Each path below is one point turned by a fixed rotation once a step. After each direction that follows a path, write how fast that rotation turns it, in degrees a step (0 if it stays still).
Each turn is a multiple of 5 degrees from 10 to 175, or 0.
Each row of a path follows its step; steps can be skipped.
path 1
step 0: 8,3,-10,11,21,-6,-7,45,-15,-14,-24,4,-21,-23,2,-17,-5,15,-3,5,14,-14,5,-26,-10,8,-5,1,-2,-22,6,0,1,28,-13,1,15,13,-15,-3,7,17,13,-9,-21,-5,11,16,26,19,21,10,1
step 1: 9,31,7,16,6,15,-9,14,-16,30,-10,-5,12,19,-9,0,-19,5,18,-3,41,3,-27,0,-13,9,-30,30,27,-9,2,-25,0,6,-12,-3,-24,-8,8,-2,-17,-13,-5,5,1,-5,2,-4,-2,8,1,-3,3
step 2: -25,7,20,5,10,-10,4,13,-6,-5,-29,26,-11,30,22,-17,-5,-15,7,-7,22,23,6,-16,9,14,-25,-15,-15,-2,-13,21,-16,26,9,-15,-3,2,1,-1,28,15,-12,7,15,-11,13,-13,-1,1,10,-1,10
step 3: 28,26,-24,-8,6,-1,15,23,-30,0,-7,-3,-23,13,8,-3,8,15,6,16,15,18,13,-21,-30,-17,-7,-9,14,18,-8,3,15,11,-17,22,-8,2,-15,-16,-12,24,1,-10,-8,-15,-2,4,0,2,19,19,1
step 4: -10,6,23,10,12,13,7,11,-2,-6,10,-15,-9,-14,-14,-7,3,-13,7,6,31,15,-10,10,-30,4,-36,23,10,-10,-23,-2,4,-6,-10,-17,-18,17,-6,-14,21,-7,26,20,-7,-19,18,-6,19,14,9,-17,12
step 5: -3,-1,-1,-4,6,-28,3,-2,2,-6,-9,3,-23,19,17,-15,12,-1,8,6,22,-10,-20,-29,-15,31,-21,8,-20,5,15,-5,-31,29,7,-7,-28,0,2,2,-2,0,-20,3,-13,-2,-15,-2,15,8,23,26,5
step 6: -2,17,-6,-3,-16,7,12,19,-12,23,-2,4,-13,23,-20,-19,-11,5,19,3,20,16,6,4,-28,1,-14,-14,-3,23,6,0,21,29,-6,23,19,1,-3,-16,-2,-26,-1,3,25,-7,8,16,14,4,23,-14,22
step 7: 19,-14,-9,2,-5,1,0,22,-15,-21,-9,6,-8,-10,2,-11,6,-6,15,12,9,-8,9,-22,10,4,-29,34,5,-1,0,20,5,7,-29,-17,-12,4,-7,-22,22,13,-12,37,1,-18,17,-13,-5,13,3,-12,27
step 8: 2,-2,-10,-2,25,-8,19,8,-10,-6,-3,-18,14,14,-3,6,-4,13,-5,13,13,31,-21,-9,-4,23,-7,0,19,4,20,-25,-27,18,5,9,-23,-1,-27,-3,-2,1,2,6,7,-21,-11,-10,8,2,48,-5,3
step 9: 0,18,7,9,-13,-5,34,-9,-2,6,-1,0,-18,5,-8,-24,-30,-10,-12,-2,-3,10,16,1,-16,29,-45,7,14,-2,-7,11,19,28,3,1,5,5,3,21,5,2,-7,16,7,-2,24,15,19,1,9,20,16
step 10: 21,7,-7,-6,-14,-7,-31,19,2,0,-6,18,-15,6,-5,-30,-4,19,14,-5,10,3,-2,-29,-5,7,-18,11,5,5,6,5,6,4,-24,-12,-12,32,-46,-8,14,-3,-12,4,-10,-5,-14,-8,6,-22,19,-7,-6
step 11: 7,-2,4,25,-4,-1,5,22,-4,25,-6,-30,8,4,-1,4,-10,13,-16,8,38,5,-2,-7,-4,23,-23,-6,-15,-6,17,-6,-10,21,-3,13,-8,1,-12,-9,-15,22,27,11,12,-35,12,-6,10,-1,-5,-23,20
-5,-1,-4,-4,0,8,-4,0,3,6,3,0,2,-2,8,-2,3,-3,3,3,2,3,-6,-7,5,0,-1,4,0,-4,-6,-8,-3,-3,-6,-3,-5,4,-1,1,1,-3,0,12,0,2,-4,-11,3,-6,-7,-5,0	120
-6,-3,13,-4,-3,-3,1,-1,-2,-4,0,0,6,-2,-5,-9,4,0,2,-4,-3,1,0,-2,-2,-1,-7,11,5,3,0,3,6,2,1,0,2,-1,12,1,3,4,6,-2,1,4,1,-5,-5,-7,-2,-3,2	140
-7,10,0,4,4,3,-3,2,-4,-5,-6,3,-2,0,3,3,2,-2,4,4,7,7,-3,-4,2,-7,1,3,-3,1,-7,1,2,-1,-1,-2,1,-7,10,-6,2,-4,5,-6,-2,1,-5,1,4,7,0,9,-1	20
9,-2,3,-1,4,2,-1,5,-7,1,-3,2,2,-5,-2,-4,4,-6,-7,2,-5,-1,-4,-4,-4,5,3,1,0,-9,0,-3,-4,-8,7,1,-9,-1,6,5,-1,-7,7,2,7,-3,4,3,2,3,4,4,-3	95
1,3,-6,-4,4,-7,-4,3,-2,-2,-5,-1,-4,-5,2,5,-2,10,6,1,-6,-2,-3,-5,-1,1,2,-1,0,3,-1,-2,-1,4,4,3,-4,10,6,-2,-6,5,3,0,4,7,-10,-2,-5,-2,8,-4,-6	145
path 2
step 0: 12,28,-2,-12,-14,18,-11,14,-2,-2,-2,-2,2,17,7,13,1,-37,35,-29,-9,13,1,2,-7,-5,-13,16,-11,-13,21,-16,6,-11,-14,21,-12,16,-24,20,-10,-2,41,-7,-5,-17,18,-13,18,9,18,5,-20
step 1: 20,9,18,-16,-8,7,-4,-52,8,6,8,-11,-3,-28,1,3,-18,6,-10,-2,-10,28,1,-20,-3,-8,11,7,-11,12,14,-4,8,-31,-1,36,-13,15,-35,3,-5,-4,9,-12,-12,1,-2,-3,-7,31,17,19,10
step 2: 4,15,12,-16,-17,9,-34,-15,6,14,-33,-15,12,4,10,6,24,-22,21,-4,-5,-6,-17,-2,-8,-1,34,6,-15,17,-28,-11,17,-18,-22,14,6,33,-9,18,-7,-22,29,-1,-7,-2,14,4,-3,-22,7,-1,8
step 3: 28,3,-1,-35,-24,6,-18,1,10,-11,6,9,-20,-19,-6,-7,-1,1,-6,-6,-19,20,-2,-8,-25,-6,45,15,-3,-11,8,17,-32,-23,-6,14,3,-15,-37,3,-3,-28,13,-9,-6,-2,-13,0,8,-14,10,-3,-8
step 4: 7,43,-13,-20,-12,19,-15,4,-24,17,6,-23,-19,3,8,-13,19,-47,-3,-6,10,13,-12,-2,-11,-11,3,9,-17,27,-3,4,17,-19,-7,-5,2,1,-28,4,-3,-8,4,15,-33,-25,-5,-19,-8,2,5,-1,-2
step 5: 18,31,5,-11,22,8,-8,-6,23,-8,-2,-6,5,-24,-17,5,-2,-3,10,37,-27,0,-11,10,-7,-2,8,-1,-20,-13,1,32,-12,-13,-14,26,-1,9,-35,25,17,-2,10,4,-27,-3,-11,-18,-7,8,32,5,2
step 6: 26,-11,18,-8,-3,4,-27,-14,-17,1,-10,-29,-23,-3,-2,19,36,-25,-4,12,-7,-8,3,22,-14,-2,8,2,-3,30,10,-3,10,-11,-9,4,-39,-8,-22,18,10,-27,1,13,-23,13,20,1,-3,-17,9,15,4
step 7: 5,9,11,-1,-12,41,-6,-6,14,1,-5,-14,-10,-24,-9,-10,10,-11,4,-11,-45,6,5,22,-8,-8,24,15,7,-15,18,14,-9,-11,-38,-15,1,-5,-5,9,-8,13,17,1,-11,-15,11,-14,14,-10,37,15,-21
step 8: 14,21,6,-39,2,6,-15,-25,-22,19,-1,-21,11,-12,-13,19,-11,-28,-3,-6,4,10,2,-14,-31,-13,-19,20,-6,21,35,-12,-13,-1,-30,-14,-16,6,-21,16,3,-2,-16,-15,-10,-4,-4,4,-10,-10,17,9,-2
step 9: -2,28,2,-27,17,18,-7,-4,4,14,1,-10,16,-38,7,21,10,2,-15,2,-17,-8,7,1,0,-5,13,-7,11,4,16,28,3,-31,-14,15,8,36,6,17,-11,-21,20,15,-2,-15,37,-14,-15,-10,16,12,-4
step 10: 22,9,23,-40,10,5,-11,12,-25,-16,-27,4,-16,-1,11,31,-2,-8,16,12,-13,-9,-1,-15,-30,8,23,-5,-6,13,15,-5,-1,-11,0,-6,-14,-8,-32,14,-29,3,16,-17,3,2,10,6,-3,-10,16,28,-16
step 11: -1,7,11,-22,-9,2,19,-18,-9,-3,6,-4,20,-32,8,1,9,-31,-17,-22,-7,6,0,23,-11,-11,25,-11,-4,1,-4,2,7,-24,-6,-10,-7,-14,-21,-19,-7,-22,21,-14,-15,-47,19,-14,-5,10,29,17,-4
0,5,-2,1,6,-2,8,8,-3,-9,2,3,-1,3,2,1,3,-6,0,8,3,-4,2,3,-2,0,1,-9,-4,-3,-2,1,2,5,10,3,-5,-6,-6,-3,4,-1,2,1,-9,-4,4,-8,1,5,3,3,-2	60
-3,11,4,-2,0,-5,4,-10,-4,4,1,0,1,1,1,-7,-5,-1,0,3,1,6,-4,3,3,1,4,1,-5,0,-3,4,6,12,-5,-4,-2,-3,2,-1,-3,5,-3,-9,2,-2,-1,0,-3,4,9,0,8	110
7,-1,-3,-5,0,2,-3,2,0,-3,-4,-1,-4,7,-4,-2,4,2,1,-11,1,2,-2,5,5,5,0,2,9,0,0,3,-3,1,-1,-2,-3,-13,-4,-4,-11,3,-1,-3,3,-6,3,-7,5,2,-3,1,-2	100
-1,11,-8,2,1,-5,-5,2,-2,-2,6,7,0,-3,-3,6,-4,-1,-1,-8,4,9,3,-1,-4,0,-8,4,2,-5,3,3,6,-1,0,1,5,1,-3,-2,0,5,-2,4,-3,7,1,-9,-1,-8,0,-3,1	85
4,3,1,3,-2,2,2,10,6,-1,-13,2,4,-7,8,-1,-2,-2,6,0,-3,6,-2,2,3,3,-1,6,-1,1,6,1,-8,8,4,4,4,1,6,-2,1,2,5,7,-1,-4,-1,0,0,-2,5,3,7	155
